[[146 117 131 125 123]
 [125 132 118 115 145]
 [147 116 131 124 123]
 [150 113 130 123 122]
 [143 120 129 122 129]]
:
[[132 118]
 [116 131]]

[[111 128 135]
 [139 120 130]
 [117 151 113]]
:
[[120 130]
 [151 113]]

[[129 115 124 147]
 [153 131 149 119]
 [130 121 129 138]
 [141 130 137 122]]
:
[[131 149]
 [121 129]]

[[125 155 127 128 130]
 [154 113 129 128 104]
 [125 157 127 128 131]]
:
[[113 129]
 [157 127]]

[[121 119 149 158 107]
 [132 135 143 149 127]
 [120 144 119 133 122]
 [125 119 122 112 136]]
:
[[135 143]
 [144 119]]

[[126 137 123 131]
 [125 141 126 129]
 [121 152 126 129]
 [130 124 123 124]]
:
[[141 126]
 [152 126]]

[[124 129 156]
 [128 123 121]
 [125 137 133]
 [125 128 135]
 [129 127 147]]
:
[[123 121]
 [137 133]]

[[106 137 127]
 [127 119 154]
 [129 130 127]
 [130 129 125]]
:
[[119 154]
 [130 127]]
---
[[131 137 127 125 120 134]
 [106 121 153 113 137 136]]
:
[[137 127 125 120 134 131]
 [121 153 113 137 136 106]]

[[127 114 111 121 116 117 128 144 116]
 [103 129 128 124 123 140 136 150 113]
 [145 117 116 127 119 120 128 125 136]
 [116 143 145 144 150 135 131 108 131]
 [128 125 127 125 124 116 120 133 119]]
:
[[114 111 121 116 117 128 144 116 127]
 [129 128 124 123 140 136 150 113 103]
 [117 116 127 119 120 128 125 136 145]
 [143 145 144 150 135 131 108 131 116]
 [125 127 125 124 116 120 133 119 128]]

[[137 109 135 111 114 136 108 112 114 144 115]
 [128 133 118 136 132 113 141 137 124 129 126]
 [138 113 143 115 118 150 118 119 132 131 141]]
:
[[109 135 111 114 136 108 112 114 144 115 137]
 [133 118 136 132 113 141 137 124 129 126 128]
 [113 143 115 118 150 118 119 132 131 141 138]]

[[146 134 110 104 152 129 137 148 114 115 155]
 [138 150 153 106 103 137 132 146 144 140 139]
 [139 126 126 101 104 155 135 141 120 136 117]
 [124 115 139 139 152 140 109 136 153 134 132]
 [137 123 153 153 124 133 120 136 136 154 153]
 [125 105 125 119 153 151 150 136 143 103 129]
 [144 152 139 109 105 134 139 117 130 116 119]
 [145 133 109 154 155 107 134 144 136 123 141]]
:
[[134 110 104 152 129 137 148 114 115 155 146]
 [150 153 106 103 137 132 146 144 140 139 138]
 [126 126 101 104 155 135 141 120 136 117 139]
 [115 139 139 152 140 109 136 153 134 132 124]
 [123 153 153 124 133 120 136 136 154 153 137]
 [105 125 119 153 151 150 136 143 103 129 125]
 [152 139 109 105 134 139 117 130 116 119 144]
 [133 109 154 155 107 134 144 136 123 141 145]]

[[129 129]
 [123 155]]
:
[[129 129]
 [155 123]]

[[130 130 115 119 113 140 139 144 143 123]
 [129 121 115 133 114 137 130 144 141 123]
 [130 143 127 144 127 132 102 133 132 134]
 [127 125 111 125 112 142 139 145 140 124]
 [128 136 131 148 128 126 108 129 128 128]
 [127 124 140 132 141 118 122 113 113 134]
 [127 115 134 113 130 122 146 121 123 124]
 [125 121 140 116 143 120 136 112 116 131]]
:
[[130 115 119 113 140 139 144 143 123 130]
 [121 115 133 114 137 130 144 141 123 129]
 [143 127 144 127 132 102 133 132 134 130]
 [125 111 125 112 142 139 145 140 124 127]
 [136 131 148 128 126 108 129 128 128 128]
 [124 140 132 141 118 122 113 113 134 127]
 [115 134 113 130 122 146 121 123 124 127]
 [121 140 116 143 120 136 112 116 131 125]]

[[134 125 126 132 133 135 130 134 133 130 148 124 127 128 126]
 [133 139 124 120 119 132 124 119 118 125 130 140 128 131 139]
 [120 137 120 120 120 118 121 119 122 128 131 134 124 126 137]
 [128 126 135 129 129 130 132 128 128 124 107 127 127 127 122]
 [120 121 126 133 133 119 135 133 129 128 129 123 127 130 121]]
:
[[125 126 132 133 135 130 134 133 130 148 124 127 128 126 134]
 [139 124 120 119 132 124 119 118 125 130 140 128 131 139 133]
 [137 120 120 120 118 121 119 122 128 131 134 124 126 137 120]
 [126 135 129 129 130 132 128 128 124 107 127 127 127 122 128]
 [121 126 133 133 119 135 133 129 128 129 123 127 130 121 120]]
---
[[123 137 113 118 115]
 [118 155 141 145 138]
 [132 123 121 145 132]
 [134 135 145 143 135]]
:
[[155 141]
 [123 121]]

[[117 129 119 145]
 [134 132 124 112]
 [140 119 122 130]
 [145 140 144 151]
 [132 130 131 147]]
:
[[132 124]
 [119 122]]

[[111 121 106 128 133]
 [118 101 103 129 131]
 [115 120 104 129 132]
 [114 121 108 129 135]
 [113 122 110 130 131]]
:
[[101 103]
 [120 104]]

[[110 152 152]
 [101 145 145]
 [105 131 131]]
:
[[145 145]
 [131 131]]

[[135 131 119]
 [138 104 125]
 [112 124 122]]
:
[[104 125]
 [124 122]]

[[124 139 136 127 134]
 [104 121 131 136 136]
 [129 125 134 124 130]]
:
[[121 131]
 [125 134]]

[[131 122 133]
 [152 121 158]
 [131 146 116]
 [121 107 128]]
:
[[121 158]
 [146 116]]

[[104 108 145 141]
 [115 148 139 109]
 [121 114 138 140]
 [147 108 113 147]
 [138 149 120 111]]
:
[[148 139]
 [114 138]]

[[152 117 110]
 [113 132 134]
 [102 133 123]
 [107 132 136]]
:
[[132 134]
 [133 123]]
---
[[125 123 145 134 124 120 125 103]
 [126 127 126 134 126 120 132 115]
 [114 132 124 123 127 132 140 126]
 [119 150 139 114 125 137 145 134]
 [139 137 123 125 136 135 127 141]
 [119 131 117 146 136 150 122 142]]
:
[[125 123 145 134 124 120 125 103]
 [126 127 126 134 126 120 132 115]
 [119 131 117 146 136 150 122 142]
 [114 132 124 123 127 132 140 126]
 [139 137 123 125 136 135 127 141]
 [119 150 139 114 125 137 145 134]]

[[128 120 140]
 [130 126 143]
 [147 130 115]
 [132 110 125]
 [121 128 120]
 [138 139 115]
 [147 136 127]
 [131 122 154]]
:
[[132 110 125]
 [128 120 140]
 [131 122 154]
 [130 126 143]
 [121 128 120]
 [147 130 115]
 [147 136 127]
 [138 139 115]]

[[128 128 122 122 117 139 136 133 121]
 [145 131 129 147 133 140 138 119 105]
 [145 137 134 144 145 124 124 135 116]
 [148 126 122 128 139 136 119 130 122]
 [121 118 123 119 116 122 117 117 133]
 [149 130 122 128 138 140 123 138 120]]
:
[[121 118 123 119 116 122 117 117 133]
 [148 126 122 128 139 136 119 130 122]
 [128 128 122 122 117 139 136 133 121]
 [149 130 122 128 138 140 123 138 120]
 [145 131 129 147 133 140 138 119 105]
 [145 137 134 144 145 124 124 135 116]]

[[123 114 143 128 143 134 112]
 [104 146 139 119 105 120 129]
 [142 129 127 104 124 111 145]]
:
[[123 114 143 128 143 134 112]
 [142 129 127 104 124 111 145]
 [104 146 139 119 105 120 129]]

[[133 131 130 105 137 121 144]
 [122 108 108 123 124 140 141]
 [111 139 139 144 131 123 142]]
:
[[122 108 108 123 124 140 141]
 [133 131 130 105 137 121 144]
 [111 139 139 144 131 123 142]]

[[129 129 127 136 124 131 124 125 120 125]
 [134 126 130 127 127 135 132 124 132 126]
 [124 117 129 105 117 117 144 135 127 138]
 [120 134 128 142 133 140 124 124 128 118]
 [125 130 128 127 134 130 128 128 132 129]
 [133 124 123 142 125 126 138 121 118 103]
 [123 131 127 128 132 125 126 130 130 129]]
:
[[124 117 129 105 117 117 144 135 127 138]
 [133 124 123 142 125 126 138 121 118 103]
 [134 126 130 127 127 135 132 124 132 126]
 [129 129 127 136 124 131 124 125 120 125]
 [125 130 128 127 134 130 128 128 132 129]
 [123 131 127 128 132 125 126 130 130 129]
 [120 134 128 142 133 140 124 124 128 118]]

[[144 131 115 104 114 127 139 151]
 [107 107 122 132 146 150 137 123]
 [133 147 149 136 122 106 108 123]
 [122 132 146 150 137 123 107 107]
 [129 113 104 116 128 140 151 143]]
:
[[107 107 122 132 146 150 137 123]
 [129 113 104 116 128 140 151 143]
 [144 131 115 104 114 127 139 151]
 [122 132 146 150 137 123 107 107]
 [133 147 149 136 122 106 108 123]]
---
[[105 103 126 131]
 [114 112 127 130]
 [113 118 129 126]]
:
[[114 112 127]
 [113 118 129]]

[[146 127 127 147 147]
 [154 115 148 134 130]
 [150 118 148 145 133]
 [114 140 116 110 119]
 [123 135 112 130 139]]
:
[[154 115 148]
 [150 118 148]]

[[145 134 125 143 101]
 [150 127 143 110 111]
 [110 128 107 125 130]
 [120 132 146 115 151]]
:
[[150 127 143]
 [110 128 107]]

[[133 152 126 126]
 [115 129 137 140]
 [148 130 130 132]]
:
[[115 129 137]
 [148 130 130]]

[[141 140 114]
 [ 99 129 144]
 [ 99 129 138]]
:
[[ 99 129 144]
 [ 99 129 138]]

[[131 126 119 119]
 [134 106 135 134]
 [131 139 119 118]
 [119 126 141 138]
 [106 139 142 141]]
:
[[134 106 135]
 [131 139 119]]
